[ -7.0 -38.6 -27.8  65.4 -29.2 -58.6  54.9] Out: 54.9, -7.0

[[ 89.9  33.1  22.0  60.6 -47.0 -25.3 -58.8]
 [ 21.2 -26.3  34.8  58.5  20.7 -22.7  21.9]] Out: -58.8, 21.2

[ 77.1  50.5  23.4  63.2  62.0 -11.7] Out: -11.7, 77.1

[-51.1  70.3 -44.0 -62.0] Out: -62.0, -51.1

[ 78.2  21.8  29.5 -16.5  49.8  11.0 -26.7] Out: -26.7, 78.2

[ 32.1 -44.2 -79.1  89.1 -21.2] Out: -21.2, 32.1

[[-13.0 -47.2  16.9  86.2 -26.7]
 [-73.2  80.7  -1.8 -77.4  44.8]] Out: -26.7, -73.2

[-71.5 -39.4  17.7  -5.3 -41.8  -8.5] Out: -8.5, -71.5

[[ 14.5  27.2 -22.9   0.1  -5.1 -26.3 -22.3]
 [-22.2  -0.5 -59.5  40.4 -15.7 -43.1  22.9]
 [-42.9  51.7  38.4 -16.5 -65.4   9.7  23.8]] Out: -22.3, -42.9
---
1.15,-0.58,-0.72,-0.74,0.68,-1.15 ⇒ -0.74

-0.5,-0.3,-0.5,-0.7,-0.8
-2.1,-1.0,-1.7,0.5,0.3
-0.8,2.0,0.6,0.0,1.1
⇒ 0.6

0.60,12.36,-7.42,-10.66,-14.10,-2.71,-13.17 ⇒ -14.10

-111.4,-181.5,-141.0,-104.7,-136.6,157.6,164.8 ⇒ -136.6

-0.22,-0.15,-0.06,-0.12,-0.01
-0.10,-0.09,-0.16,-0.12,-0.01
0.10,0.03,0.15,0.12,-0.01
⇒ 0.15

2.3,-2.1,0.2,-0.1,0.9,-1.1
-0.7,0.0,1.9,-0.8,1.1,-0.5
-0.6,-0.1,1.8,-0.5,0.6,0.3
⇒ -0.5

1.105,-0.964,0.304,-0.611 ⇒ -0.964

-1.54,0.20,-0.55,-1.02,0.91
0.14,-0.93,-1.91,0.51,1.21
⇒ -1.91

-0.9,1.2,-0.3,-0.5 ⇒ 1.2
---
[[4 2 3 2 5 3 2 2 4 1 6 5 2]
 [4 4 5 6 1 2 8 5 5 4 6 5 3]
 [5 5 5 5 2 4 6 3 5 4 4 4 7]
 [5 7 5 5 4 3 3 5 4 4 6 4 6]
 [4 7 5 4 6 5 2 3 5 3 6 7 6]
 [5 7 3 5 7 5 2 5 5 1 5 7 3]
 [3 5 5 5 7 5 1 4 4 1 6 5 5]
 [5 2 4 4 2 1 7 3 4 3 5 3 1]
 [2 4 5 4 5 5 3 1 3 2 6 4 5]
 [1 8 3 5 6 7 4 4 4 0 6 6 4]
 [4 0 1 7 4 3 1 5 5 4 4 6 3]
 [4 4 6 5 6 5 3 5 4 2 7 3 3]] value 3

[[295 539 489 637 453 428 490 465 399 373 550 547 492 216 603]
 [539 519 428 675 323 257 494 481 462 237 281 500 105 391 575]
 [393 597 597 392 639 457 607 429 506 579 601 519 734 182 430]
 [403 449 798 504 696 604 575 382 576 711 769 461 608 283 408]
 [487 408 511 497 744 449 553 433 695 684 572 542 723 348 403]
 [386 516 546 686 553 468 512 407 603 536 533 545 455 235 666]
 [460 568 448 647 360 422 560 322 371 374 482 578 537 420 778]] value 575

[[505 517 527 472 425 439 426 462 487 492]
 [493 410 455 482 428 445 426 513 419 404]
 [404 435 463 529 464 447 508 477 466 589]
 [388 325 476 668 424 494 449 456 412 435]
 [524 197 578 756 295 542 369 633 414 296]
 [472 486 451 451 371 487 393 481 479 376]] value 404

[[6662 7812 4579 5141 5970 3804 6320 7985 6088 6105 5180 5942 3687 6941
  8001]
 [5547 5953 4692 7661 7386 5735 7533 6539 2005 5436 5486 5098 3086 8162
  5476]
 [7014 7636 4643 5289 6063 4065 6188 8045 6001 6601 5209 6008 3754 7197
  8118]
 [4596 6336 4275 7835 6987 5178 4928 5701 2925 5660 4889 6382 3793 8382
  4317]
 [6402 6846 4584 4778 5822 5129 3689 4454 6252 5891 4218 6225 8185 6046
  5127]
 [4530 6994 4631 5096 6879 2474 6434 5895 6624 4725 5128 4505 3663 4214
  6549]
 [4851 6780 4121 6942 6369 4821 3376 4943 4457 5865 4355 6869 5632 7696
  4062]
 [7357 3679 6847 6360 7418 7138 4196 2909 6270 7524 6409 5160 8525 4918
  5831]
 [8297 7042 5212 5462 5861 5630 5623 7671 5797 7646 5618 6613 4998 8098
  8326]
 [8255 7029 5251 5457 5891 5683 5640 7877 5775 7656 5602 6612 4968 8063
  8284]] value 5476

[[491 848 436 551 505 387 539 647]
 [241 591 405 514 552 437 510 510]
 [708 619 575 567 546 653 525 604]
 [661 268 606 541 594 505 522 365]
 [298 676 503 548 353 782 492 637]
 [788 748 547 537 489 647 532 707]
 [458 695 526 524 425 706 499 682]
 [365 478 576 530 630 600 563 543]
 [429 450 544 522 601 694 510 445]
 [810 716 556 513 447 636 527 688]
 [277 306 540 538 463 534 567 437]
 [705 341 463 490 611 506 586 463]] value 510

[[3557 9077 3974 5250 5599 4630 6177 2551 5387 5875 6010 4909 6047 4605]
 [4885 6132 5980 8390 6190 6774 6294 7883 3972 6282 6664 5542 5311 5351]
 [7022 8410 7294 4720 6787 7129 5301 7968 5772 5369 6947 4864 8910 4640]
 [5883 2696 6196 3717 7809 4563 9478 4595 2897 5026 8980 6537 5783 6870]
 [1632 6110 6587 4250 6177 6191 4523 4426 4792 6504 2985 5852 7049 5014]
 [7413 9013 4548 8267 5127 4744 6846 4609 4445 5494 9229 5975 4375 5232]] value 5351

[[91 95 77 72 34 56 61 76 77]
 [95 91  9 67 61 85 39 53 44]
 [94 91  9 67 60 85 39 52 44]
 [91 95 77 72 34 56 62 76 77]
 [90 92 70 72 37 59 59 74 74]] value 44
---
[[8 8 1 7 1]
 [6 5 8 7 1]
 [7 3 0 3 4]] ans = 8, 4

[[-424 -565 -424  -41 -216 -502 -256]
 [-944  -87 -944  514 -716 -214 -322]] ans = -424, -322

[[4 7 4 4]
 [3 1 4 1]] ans = 4, 1

[2 8 2 1 5 6] ans = 2, 6

[161 103  34 220 125  99] ans = 161, 99

[[849 113  97 328 752 889]
 [131 100 623 635 752 889]
 [804 113  97 344 752 889]] ans = 849, 889
---
 -6.6   35.6    3.3   -0.5   -7.7    1.6   -3.8
 -1.1  -87.1   -2.5    3.1    8.0   -2.4    0.2
Out: 1.6

 28.0   -6.0  -21.8  -24.2    8.6   -8.0
-68.1   82.4   26.6   26.9   33.5  -24.1
 39.0  -37.8  -12.9  -34.5  -20.5  -22.6
Out: 33.5

-10.3   -4.7   -8.4   26.1  -13.4  -27.9
-10.3   10.9  -12.6   -7.7   -6.0    7.9
-65.5    7.0   -8.4    6.8  -13.4  -51.8
Out: -6.0

 -3.0  -52.9   -7.5   68.6  -54.8
 19.9  -27.2  -74.5    1.0   36.8
Out: 68.6

-33.1   42.6  -54.4   15.0   -6.4  -13.1  -75.9
  4.6  -35.3   43.0   37.5    7.4   19.2   11.5
 19.7  -50.0  -13.4  -38.2  -20.2  -31.8   21.0
Out: 19.2

 11.5  -20.6   48.0  -76.3   87.5
-21.0  -39.7   49.8  -32.1  -15.6
-26.4  -10.4   53.6  -32.6   39.6
Out: -32.1

 37.1   66.2   22.5   50.8    8.2   42.2   18.3
-72.4   39.6  -16.4  -61.4  -26.2  -21.2  -17.9
-55.1  -52.9   -7.9   53.4   24.0   -9.7   35.2
Out: -21.2

-88.5   12.3  -41.1  -66.5
-26.9   13.6  -49.6   37.0
-67.5  -56.9  -25.2   -6.0
Out: -49.6
---
[[17, 33, -27, 3, 14, 19, 7], [5, -3, -13, -16, 31, 8, -17], [-14, 30, 37, 27, 15, 2, 49]] --> 2
[22, -14, 5, 18, -47, 29, 28] --> 29
[-29, -47, 29, 5] --> 29
[29, 781, -296, -253, 288, -556, -396] --> -556
[5769, 3186, 7737, 7464, 7792, 6798, 5855] --> 6798
[[204, 141, 104, 183], [52, 118, 192, 63]] --> 192
[100, 763, 482, 404, 569] --> 404
[[8, 5, 9, 6, 7, 9, 5], [8, 4, 1, 5, 4, 4, 2]] --> 4
---
Input: [-91.1 -40.8 -65.7 -29.0]
Output: -65.7
Input: [79.7 25.8 72.8 31.1]
Output: 72.8
Input: [-39.5  90.1  63.7  68.7]
Output: 63.7
Input: [-54.0 -39.7  -4.2  68.4]
Output: -4.2
Input: [ 20.3   4.2 -76.4 -19.1]
Output: -76.4
Input: [ 55.6 -25.8 -76.8   0.0]
Output: -76.8
---
[[-11.5 -78.7 -10.6  10.5  -4.3  -1.0  -5.4]
 [-29.1  58.4 -20.1  45.1 -30.4 -18.5 -17.3]] ans = -20.1

[ 26.0  39.0 -16.0  90.6 -57.4] ans = -16.0

[[-29.0 -42.1 -51.5 -42.9   9.4  14.4]
 [-29.9 -42.3 -71.6 -31.2  46.1  28.3]
 [  1.8 -42.5 -51.1  14.2   2.8 -15.2]] ans = -51.1

[[-32.5 -30.2  -8.4  71.8  -5.8]
 [-59.0 -27.3 -23.5  17.0   5.3]] ans = -23.5

[ 76.3  34.6 -50.5  21.5  -5.0 -36.0] ans = -50.5

[ 85.7 -38.6 -11.6 -34.1 -20.4] ans = -11.6
